rotation steps, each row followed by its count of steps:
The counts run from 0 to 504.
10 -2 -31 420 -205 81 21 -58 130 -155 -391 254 -46 -46 155 -340 195 147
 145 80 -80 -22 140 230 117 56 -486 208 3 58 317 195 -19 200 -537 323
 -416 -> 113
12 38 -38 1 -106 -86 96 24 107 -1 -526 325 6 -29 96 -448 343 462 75 213
 45 -134 189 25 123 -305 -227 69 294 462 374 2 -306 -85 -89 136 -272 -> 88
-241 3 -26 -5 -284 171 -154 -16 325 230 -249 159 -23 179 30 37 -177 274
 505 525 36 -486 -46 -251 -261 21 170 -88 82 -259 -97 202 -91 -171 -341
 206 -288 -> 353
-449 -67 -105 -35 -232 -61 -229 33 83 -1 -112 134 -135 13 167 -92 -15
 289 533 295 -113 -225 143 -469 -228 139 248 376 277 -218 -272 82 -359
 38 -76 92 107 -> 500
20 47 306 260 55 -26 -491 130 83 147 -238 347 -165 264 352 -62 93 -211
 417 352 -101 -84 140 22 27 -76 -92 348 130 255 23 -149 -87 184 -7 537
 -169 -> 425
103 -47 52 135 -206 9 -24 4 133 39 -682 376 168 179 -112 -260 324 140
 228 238 -46 -284 166 151 180 -206 -358 52 62 237 397 -55 -251 150 -144
 254 -346 -> 116
-135 34 55 318 125 -108 -107 136 49 -26 -211 -16 -111 -134 498 -326 242
 194 85 249 -46 357 276 37 26 34 -366 263 185 212 131 238 42 142 -644
 240 -196 -> 310
124 -159 35 379 -113 -9 -193 108 -19 -102 -701 276 40 142 211 -367 328
 217 72 77 -31 17 163 57 -11 -7 -338 138 75 286 242 -29 -280 321 -227
 307 -262 -> 342
-3 -37 -92 221 -232 -34 64 -88 268 87 -548 275 65 101 43 -256 141 442
 392 206 -179 -260 23 110 -5 -310 -395 -22 243 398 193 -199 -261 -223
 -59 139 -237 -> 290
-88 -27 -234 166 76 73 -208 -39 195 295 -417 336 120 197 119 -184 -42
 114 274 265 -218 24 -49 -167 -80 -122 -205 -82 13 -64 55 298 -198 -223
 -495 585 -388 -> 203
5 205 -1 304 70 203 -16 -101 53 118 -354 227 -180 68 221 -428 63 238 165
 72 4 -156 82 141 11 -90 -226 115 226 228 438 95 -154 234 -292 330 -620 -> 286
-184 21 -194 -58 18 34 11 19 133 258 -483 87 28 27 136 -247 57 541 167
 393 195 -177 17 -266 -203 -196 93 -205 258 95 166 290 -317 -164 -331
 127 -271 -> 207
-100 -22 67 237 229 -100 -426 163 45 96 -195 126 -58 85 482 -160 143 -76
 272 380 -192 324 193 -72 4 24 -281 321 87 53 -101 248 -31 43 -465 511
 -87 -> 52
35 230 61 135 223 59 -157 53 59 291 -348 276 -193 101 454 -371 38 249
 144 256 7 20 118 -4 -88 -293 -107 61 336 483 253 74 -179 -73 -200 426
 -435 -> 257
-73 37 213 352 -273 -123 -108 63 162 -302 -140 287 -128 -161 262 -166
 252 -28 318 163 -206 -49 298 203 253 88 -426 613 116 139 91 -43 99 141
 -331 251 -75 -> 367
-77 273 -198 51 223 10 -7 -150 213 402 -146 321 -107 62 117 -340 11 40
 379 226 -231 -34 92 17 126 -231 -253 106 221 128 264 215 -149 -150 -350
 521 -496 -> 30
-249 -155 -247 75 -264 -101 -73 -118 393 134 -397 278 209 166 -216 19 37
 174 624 312 -386 -302 7 -163 48 -129 -267 54 77 -161 -68 -53 -302 -247
 -166 264 -53 -> 322
-123 -131 314 221 -235 -251 -413 277 98 -151 -207 126 -35 29 367 10 282
 -50 414 400 -112 -8 310 -15 89 55 -189 525 107 134 -147 -131 -25 120
 -110 200 254 -> 20
-323 -103 134 225 -84 -38 -472 117 35 29 -100 24 -215 152 460 -19 -34
 140 508 343 -85 -24 147 -330 -317 165 107 401 209 -89 -315 -14 -187 186
 -168 251 108 -> 275
-338 -117 -245 -1 -356 -36 -170 -7 189 22 -256 257 -67 8 117 -43 -105
 354 455 277 -198 -286 20 -454 -228 69 163 196 222 -228 -204 172 -389
 -295 -193 228 -15 -> 124
-370 -16 -287 -26 -37 77 -135 -144 172 365 -221 159 -74 204 52 -85 -193
 352 576 257 -185 -257 -22 -391 -214 -66 120 19 271 -187 -78 138 -391
 -114 -199 285 -274 -> 152
-451 86 -16 -63 -258 -76 127 45 396 106 32 -107 -13 -223 48 -1 50 382
 458 620 15 -227 183 -93 -15 -18 -67 64 225 -147 21 296 90 -173 -572
 -114 -96 -> 384
-284 -156 -99 4 -331 -182 149 67 351 -29 -464 42 121 -96 17 -150 242 583
 294 462 43 -242 168 -70 26 -209 -193 -95 216 169 97 61 -156 -281 -302
 -165 -52 -> 37
120 239 158 28 54 166 -300 86 20 201 -274 479 -126 157 242 -284 131 -122
 157 340 127 -143 148 23 20 -92 38 188 99 111 262 306 -107 93 -225 551
 -468 -> 27
-219 228 269 -60 -68 -122 -357 161 137 132 181 153 -258 -18 313 -15 86
 -198 520 542 -10 -171 332 -122 96 55 132 554 249 -34 -128 57 18 110
 -147 236 0 -> 76
-331 39 33 -58 -316 133 151 24 268 62 -320 -49 -29 9 -44 -177 162 513
 352 518 296 -497 136 2 -79 -3 78 -121 209 -89 250 177 -108 119 -327
 -203 -372 -> 10
-36 86 -187 85 -221 -25 166 -109 118 -138 -334 485 -43 -157 -48 -426 262
 129 197 -25 -210 -165 252 53 267 -56 -342 370 171 119 378 116 -316 56
 -234 313 -351 -> 316
-478 -16 -259 -44 48 -101 -122 -127 248 390 -119 11 -26 88 62 -42 -122
 333 667 375 -225 -145 11 -374 -155 -72 -2 38 289 -151 -155 185 -254
 -183 -289 201 -117 -> 153
-262 -130 321 190 -126 -11 -544 211 77 141 -266 -16 -54 333 296 121 90
 -46 485 564 125 -145 147 -153 -194 148 79 207 72 -111 -164 -29 -15 385
 -185 214 -28 -> 476
67 -55 -43 334 -312 -133 -61 87 133 -276 -428 415 27 -132 201 -282 315
 112 128 68 -290 48 202 62 198 -22 -472 440 25 173 124 85 -114 -70 -390
 370 -98 -> 142
-67 26 -283 -219 -64 -131 -93 62 173 142 -342 491 189 -49 22 -212 219 79
 220 357 -143 -90 162 -288 113 -193 -44 120 53 -137 60 441 -320 -338
 -346 475 -150 -> 176
